128 stands for zero in the data rows.
Some points, each followed by its number:
175,97,138,134,90,170,148,105,105,127,57,90,123,153,0,59,82,68,203,72,75,64,161,69,91,176,36,153,169,98,157,166,169,153,40,163,163,109,197,110,181,119,138,127,71,137,148,49 0
94,65,160,61,40,101,202,105,105,52,150,90,156,145,81,112,129,92,130,100,75,153,79,182,91,140,107,153,207,98,72,184,184,64,91,101,147,130,171,136,184,131,138,111,108,137,122,136 1
175,100,209,85,81,113,146,197,105,60,57,90,89,152,62,134,171,47,58,126,75,153,79,148,91,133,168,153,175,98,157,151,179,153,133,68,235,199,233,5,172,91,67,131,42,137,214,121 2
94,119,174,107,102,134,179,105,105,63,150,90,131,178,94,134,100,121,124,134,158,153,161,160,171,109,175,153,148,98,72,117,128,153,59,106,143,161,173,126,197,121,142,76,149,137,151,112 3
94,101,159,136,105,119,171,105,105,131,150,90,124,166,150,160,70,126,107,131,158,153,161,130,91,94,107,153,177,98,72,157,96,153,144,109,114,145,116,141,145,142,138,145,116,137,131,176 4
175,78,111,189,127,168,169,197,105,155,57,90,126,148,51,112,100,182,158,126,158,153,161,113,171,113,94,153,101,98,157,141,140,64,113,133,128,98,143,120,109,118,80,93,142,137,144,124 5
175,120,138,121,106,111,131,197,105,160,57,90,101,129,76,151,116,129,128,152,158,153,79,133,171,118,169,64,37,98,72,153,75,153,75,95,128,189,167,83,148,135,109,102,118,137,161,60 6
94,151,105,118,78,128,84,105,105,131,57,170,134,100,141,105,150,57,156,133,158,153,161,106,91,146,85,153,167,98,157,115,114,153,121,135,111,106,113,87,126,85,131,84,149,137,139,151 7
94,106,98,137,168,84,87,105,105,155,150,90,190,115,187,100,49,71,205,59,75,64,161,60,91,179,193,153,194,98,157,114,144,153,91,116,160,131,186,63,197,106,163,111,41,137,164,46 8
94,78,124,173,114,71,93,105,105,203,150,90,226,164,169,25,95,122,183,53,75,64,161,59,91,222,89,153,164,98,157,193,120,153,161,171,112,126,82,172,68,101,200,163,116,137,94,160 9
94,120,122,111,140,147,153,197,105,161,150,170,87,140,81,106,71,135,163,111,158,64,161,106,171,125,136,153,121,98,157,170,83,153,148,140,119,146,138,105,114,148,99,170,154,137,175,144 10
175,108,171,169,120,102,150,105,105,83,150,90,164,172,131,113,138,192,188,129,158,64,79,118,91,138,140,153,158,98,157,128,153,153,71,105,95,113,119,141,101,141,159,211,166,137,107,142 11
94,68,108,177,139,98,121,105,105,158,150,90,179,173,166,92,134,151,144,100,158,64,161,96,171,184,245,153,189,98,157,130,145,153,137,152,122,93,59,174,94,106,170,194,135,137,88,106 12
175,110,155,93,116,106,103,197,105,144,150,90,92,178,118,123,210,51,29,154,75,153,79,151,171,125,45,64,112,181,157,57,175,153,88,49,137,183,168,82,180,156,143,112,171,137,142,77 13
175,98,108,172,120,119,149,105,197,152,150,170,160,152,140,169,172,177,108,153,158,153,161,141,171,82,174,64,89,98,157,114,170,153,157,126,89,94,101,124,127,135,159,135,120,137,122,51 14
94,127,162,82,92,108,170,105,197,58,150,90,115,148,130,149,121,137,147,118,158,153,79,149,171,118,103,153,195,98,72,124,176,64,149,84,175,143,143,107,117,112,155,112,114,137,126,131 15
175,147,205,169,197,109,255,197,105,33,150,90,102,190,125,130,76,96,158,117,75,153,79,141,91,174,169,153,85,181,157,130,88,64,153,130,138,110,154,158,119,145,142,188,141,137,103,125 16
175,144,188,75,142,128,124,105,105,95,150,90,89,134,107,173,151,113,102,140,158,153,79,170,91,121,89,64,128,181,157,118,136,153,147,53,144,163,135,71,122,139,65,92,140,137,154,87 17
175,106,93,166,169,204,149,105,105,123,57,170,96,87,68,95,175,203,171,108,75,64,161,68,91,113,78,153,139,181,157,188,147,153,113,195,142,81,123,132,96,182,39,97,136,137,139,148 18
New points follow, each followed by the numbers of its three nearest points above by angle, nearest first.
94,196,106,95,134,123,96,105,197,138,57,170,49,90,143,175,141,136,131,123,158,153,161,148,91,158,207,64,61,181,157,108,173,64,200,165,104,103,77,189,70,220,181,176,103,137,88,129 14 16 12
94,128,144,98,143,140,106,197,105,134,150,170,84,116,117,170,144,93,93,139,158,153,161,129,171,121,63,64,98,181,72,116,94,153,75,146,147,146,141,130,96,104,96,110,137,137,120,131 13 6 17
175,131,119,122,165,232,142,105,105,150,57,90,99,135,89,159,83,130,159,54,75,64,161,73,91,138,143,153,132,98,157,204,131,153,185,204,102,155,112,161,132,161,102,119,140,137,83,159 18 0 10
94,87,169,84,22,107,133,105,197,54,57,170,138,101,115,122,51,109,192,92,158,64,161,121,91,166,165,153,199,98,157,147,144,153,80,123,175,118,168,136,172,123,122,84,62,137,150,94 0 8 1
175,78,138,123,113,94,128,105,105,180,150,170,163,175,143,137,121,128,159,153,158,153,79,126,171,128,111,153,78,98,72,150,147,64,157,145,105,180,112,127,162,135,106,108,167,137,168,146 6 5 15
94,121,144,133,96,110,118,105,197,114,150,170,153,103,157,132,128,87,94,152,158,153,79,129,171,132,142,153,220,181,157,93,177,153,113,151,131,133,133,86,129,75,142,99,135,137,143,213 15 7 2
94,126,118,173,131,157,145,105,105,142,57,90,113,145,108,133,164,187,186,139,75,153,161,94,91,96,140,153,110,98,157,142,73,153,172,107,113,129,124,117,123,150,57,98,106,137,160,149 18 5 7
94,127,94,138,156,121,83,105,105,131,150,170,139,106,192,140,151,188,98,136,75,153,161,138,91,131,209,153,157,98,157,94,111,153,104,119,176,128,164,135,179,120,114,84,62,137,146,142 8 2 12
175,102,161,111,98,122,148,197,105,154,150,90,101,198,59,111,143,85,122,148,75,153,79,173,171,107,120,153,152,98,72,156,118,153,104,122,184,168,183,91,154,110,81,117,125,137,184,67 2 6 13
94,130,133,136,142,131,142,105,105,149,150,170,153,131,165,108,120,103,126,138,158,153,161,118,91,148,139,153,121,181,157,142,59,153,160,131,97,141,124,144,132,149,118,99,160,137,151,160 7 4 10
94,148,166,131,128,115,193,105,105,80,150,90,119,197,130,133,124,176,152,123,158,153,79,153,91,154,156,153,137,181,157,125,94,153,133,115,111,115,159,124,126,153,135,143,147,137,131,197 16 11 4
94,99,81,197,137,164,133,197,105,157,150,170,201,110,103,169,208,222,55,177,158,153,79,149,171,68,115,64,93,98,72,58,177,64,158,140,145,114,113,138,109,100,146,87,170,137,99,113 14 5 13
175,107,126,158,127,143,148,105,105,183,150,90,150,162,112,171,153,143,122,149,158,153,161,118,171,128,150,153,89,98,157,149,85,153,139,130,132,153,134,95,127,120,76,117,166,137,164,165 5 6 10
175,57,126,124,134,72,94,105,105,184,150,90,162,183,137,116,176,124,176,144,75,153,79,111,91,163,54,153,76,98,72,136,159,153,133,137,134,142,91,164,130,108,126,83,167,137,112,141 9 13 11
94,194,70,103,185,179,119,105,197,118,57,170,96,58,129,138,112,183,159,126,75,64,79,71,171,185,162,153,98,98,157,187,124,64,195,176,116,119,95,157,141,75,119,162,132,137,99,111 18 10 12
94,122,131,130,160,91,124,105,105,153,150,170,141,113,152,126,109,117,119,139,75,153,161,123,91,141,139,153,121,98,157,90,130,64,158,109,135,114,122,146,142,115,109,92,98,137,148,154 8 7 9
175,127,103,183,143,110,116,105,105,154,150,170,141,105,121,171,169,167,115,145,158,153,161,144,91,87,102,153,151,98,157,73,121,153,136,123,143,130,137,124,135,175,131,98,133,137,151,140 14 18 7
175,152,198,141,112,129,227,105,197,44,150,90,92,168,123,126,157,121,123,125,158,153,79,142,171,100,99,153,150,98,157,124,153,153,177,110,144,123,140,97,112,101,102,100,118,137,158,113 15 17 2
94,98,105,187,92,119,104,105,197,111,150,170,186,114,181,130,161,156,98,166,158,153,79,119,91,127,156,64,92,98,72,73,189,64,120,133,113,28,106,172,124,146,165,186,114,137,82,103 14 12 11
94,116,144,109,70,114,157,105,105,109,57,170,110,95,76,114,117,80,142,114,158,153,161,125,91,117,181,153,152,98,72,128,138,153,118,124,161,85,154,109,101,122,147,78,123,137,146,132 7 3 1
175,44,149,130,98,55,104,197,105,208,150,90,152,199,127,117,146,118,77,143,75,153,79,170,171,105,80,153,119,181,72,124,139,153,118,144,182,197,134,103,166,42,127,131,124,137,138,115 13 2 6
94,121,161,151,148,118,155,105,105,134,150,90,123,161,138,131,117,177,113,124,158,64,79,119,171,126,152,153,115,181,157,102,97,153,123,140,125,163,129,94,131,129,179,146,83,137,125,188 11 12 16
175,102,125,185,108,156,125,105,197,121,150,170,164,152,94,143,125,146,112,165,158,153,161,137,171,118,157,64,180,98,72,87,168,153,81,142,129,124,106,107,97,96,130,119,135,137,72,120 14 3 12
94,114,123,159,116,118,106,105,105,141,150,170,159,131,122,185,138,100,133,153,158,153,79,126,91,134,142,64,112,98,72,81,149,153,52,115,130,69,123,109,110,108,177,92,187,137,160,119 7 14 3
175,181,89,124,138,213,117,197,197,95,57,170,79,101,61,110,68,121,159,31,75,64,161,37,91,176,106,153,128,181,157,201,189,153,166,183,95,91,80,187,47,125,113,105,149,137,84,207 18 0 9
94,137,169,16,127,50,96,105,105,162,150,90,128,144,220,89,117,97,127,92,158,64,161,148,91,231,0,153,118,181,72,121,166,153,197,106,91,115,102,91,179,72,102,96,119,137,135,88 9 17 7
175,136,160,94,125,137,131,105,105,128,57,90,106,112,112,151,91,176,149,138,158,153,161,155,91,110,158,153,87,98,72,90,85,153,88,126,115,168,103,137,130,190,71,164,150,137,117,137 6 4 3
